128 stands for zero in the data rows.
Here are some points:
123,102,107,120,98,109,109,110,184,109,111,192,127,197,117,117,132,122,117,150,167,145,100,115,114,121,103
105,123,139,117,117,140,120,139,115,117,172,115,114,116,118,116,97,208,173,109,171,100,128,192,151,114,114
177,100,124,206,114,107,201,116,112,127,109,123,110,115,154,113,151,100,126,163,109,150,116,116,116,166,114
105,133,172,111,140,168,118,135,111,108,130,124,151,107,121,149,102,121,164,114,119,102,143,143,132,112,136
119,109,113,112,78,116,112,111,190,182,109,191,151,149,110,201,131,154,106,170,109,107,108,107,106,121,94
160,107,108,182,116,109,162,112,122,115,111,125,115,125,157,118,165,102,115,136,112,165,141,114,124,157,115
128,162,118,124,128,108,143,132,111,139,139,117,114,115,184,117,109,119,144,119,110,158,163,111,121,122,128
92,131,115,125,187,158,114,131,111,123,113,119,114,111,153,117,100,111,119,121,120,111,147,116,168,105,141
141,102,103,136,112,108,173,119,142,131,114,127,110,153,142,115,159,104,114,178,114,126,103,110,144,123,113
131,103,134,105,94,120,114,104,154,112,114,129,181,193,109,182,128,201,121,134,113,110,98,119,98,114,95
155,121,164,121,130,110,158,118,124,147,113,127,147,111,123,120,106,118,186,140,111,150,162,129,111,154,107
102,125,104,114,142,140,112,121,163,158,163,125,136,110,110,116,101,126,123,118,123,108,200,151,156,115,131
106,157,125,113,129,114,119,154,145,170,164,133,133,113,120,140,114,115,117,114,135,105,135,115,105,160,117
165,115,129,158,126,113,170,131,113,126,112,119,106,114,163,114,133,107,127,135,108,169,129,113,119,132,116
105,118,114,150,121,146,111,132,116,154,157,130,109,118,114,129,97,155,113,113,158,105,102,117,187,107,177
177,113,134,178,116,108,182,118,117,131,108,127,111,114,134,112,142,104,129,169,107,149,139,113,106,188,109
98,120,106,127,130,151,110,130,121,111,121,135,110,123,149,109,108,118,111,118,150,111,120,116,169,111,128
174,118,172,111,121,134,113,98,113,108,130,122,175,154,114,170,188,144,142,116,111,103,99,122,96,105,109
138,112,104,119,96,110,123,112,158,121,125,151,113,166,122,125,149,113,111,133,132,115,96,116,105,128,115
102,133,153,109,150,167,114,138,113,113,154,110,137,108,116,120,106,117,142,111,115,105,134,151,141,119,137
Then 13 other points, each followed by its number:
144,101,108,110,97,108,115,93,195,147,110,172,163,191,108,169,154,171,116,171,118,107,98,122,103,124,95 0
103,129,105,116,170,156,112,131,136,132,173,119,142,111,113,120,100,114,122,116,130,110,179,165,147,121,136 1
109,131,109,170,131,122,119,123,120,124,122,188,113,124,175,122,99,115,113,116,132,101,131,110,161,107,127 2
100,121,105,113,142,128,108,124,195,161,157,163,155,113,115,116,135,114,118,131,134,111,180,173,131,131,129 3
103,111,115,116,130,115,117,124,186,173,182,139,134,117,107,112,105,107,118,128,163,110,185,160,137,195,123 4
167,133,110,129,122,98,115,109,156,164,121,117,138,118,116,116,175,118,145,129,120,194,205,171,105,189,108 5
100,129,156,108,125,157,118,174,113,116,191,106,120,107,114,123,94,120,147,112,157,106,120,186,149,119,142 6
148,178,160,113,124,112,115,109,121,144,111,117,182,114,121,157,144,170,184,117,111,141,149,118,101,121,110 7
148,126,110,118,113,108,112,138,123,161,153,113,112,134,107,130,154,131,105,113,131,199,111,99,107,116,130 8
116,244,115,143,135,113,116,131,118,153,122,123,114,117,156,119,108,135,145,112,115,115,177,115,140,117,127 9
135,122,129,118,129,112,146,132,120,202,137,122,115,110,116,117,106,111,128,160,125,149,171,112,120,199,113 10
135,155,173,115,127,130,133,116,119,112,112,123,165,118,119,150,122,133,167,117,113,108,115,159,107,123,120 11
144,101,108,164,106,105,160,118,141,144,119,128,108,135,134,113,163,104,119,168,128,134,108,114,145,156,113 12
Which of these numbered points is nearest to each point below by angle, seen from the average point of the first points? Its number follows each.
112,139,155,110,146,163,118,130,108,115,153,112,126,108,118,116,102,137,129,114,123,102,114,139,141,111,136 > 6
165,146,155,123,123,108,142,125,109,119,113,123,109,118,143,116,143,114,132,115,108,163,127,120,104,148,125 > 5
166,190,162,118,123,112,143,123,114,112,110,121,109,114,156,116,136,119,146,113,108,146,139,120,105,123,128 > 9
159,104,153,120,96,116,113,100,145,136,111,129,151,198,108,172,132,201,122,145,115,104,104,113,101,111,89 > 0
104,120,146,118,110,111,114,146,112,114,145,128,117,122,125,165,90,159,116,114,137,103,99,112,121,122,128 > 6
160,127,138,133,124,108,117,117,124,164,126,125,131,118,109,137,137,134,146,123,110,135,161,118,103,126,102 > 7
166,107,110,175,101,106,173,125,116,125,114,120,105,116,152,113,168,98,112,154,112,137,119,113,109,175,102 > 12
Now 13 new points, numbered from 0 again:
184,120,143,152,125,103,172,113,111,156,109,130,112,116,124,114,141,110,139,165,105,161,149,127,102,186,108 0
143,180,162,121,125,108,148,128,114,137,116,120,117,108,148,122,100,146,174,117,109,141,173,118,128,114,124 1
108,123,107,127,130,137,120,127,124,105,113,142,107,129,147,112,103,114,115,114,162,111,126,137,155,118,119 2
102,160,114,109,142,131,91,255,114,207,238,64,111,112,81,118,103,121,90,101,195,255,136,102,191,111,255 3
136,102,109,112,87,110,113,92,195,161,114,130,157,198,113,175,157,168,117,181,117,104,100,115,98,110,101 4
93,134,113,109,134,139,94,255,111,195,154,70,136,110,88,130,176,115,89,102,155,255,111,113,156,112,255 5
100,117,105,158,125,162,112,128,114,117,142,122,105,118,154,116,98,119,114,115,153,103,149,114,222,106,164 6
137,107,104,140,107,107,150,116,138,118,113,133,107,160,143,114,161,110,114,157,133,152,106,118,135,127,111 7
108,132,170,115,137,158,145,132,110,110,127,121,138,108,122,147,93,123,156,115,112,100,116,121,127,118,143 8
119,129,104,116,122,114,111,137,136,123,142,114,120,131,106,119,132,120,108,124,150,208,130,113,140,123,144 9
149,124,191,118,120,117,164,116,112,116,107,127,170,112,112,162,97,128,193,119,105,127,142,126,103,148,120 10
132,128,142,114,131,147,113,108,112,115,107,130,166,115,110,158,137,170,154,119,106,105,116,153,101,121,115 11
102,231,159,110,146,159,103,125,115,116,115,123,181,112,114,175,175,133,152,111,106,101,137,121,103,116,125 12
The same question for these:
142,105,131,115,94,113,114,96,162,130,116,119,164,201,114,177,163,182,117,151,121,103,97,109,100,113,112 > 4
120,122,161,117,138,168,153,116,111,109,110,124,122,116,120,118,105,124,155,116,112,101,133,135,144,111,131 > 8
135,105,102,125,120,110,142,113,152,142,113,132,108,144,119,116,146,112,110,182,126,151,102,116,140,114,126 > 7
153,118,141,118,115,150,115,114,115,111,137,122,151,164,108,116,138,198,168,114,166,103,104,190,98,116,92 > 11
146,109,107,156,112,110,156,118,137,121,116,125,110,120,153,114,163,101,117,168,120,151,108,115,145,137,116 > 7
165,110,110,152,108,107,155,119,123,144,112,122,108,121,137,113,166,106,114,161,108,150,144,119,111,200,112 > 0
111,231,122,118,113,112,99,255,118,255,175,109,113,117,92,157,137,137,101,109,109,255,103,94,140,110,139 > 3
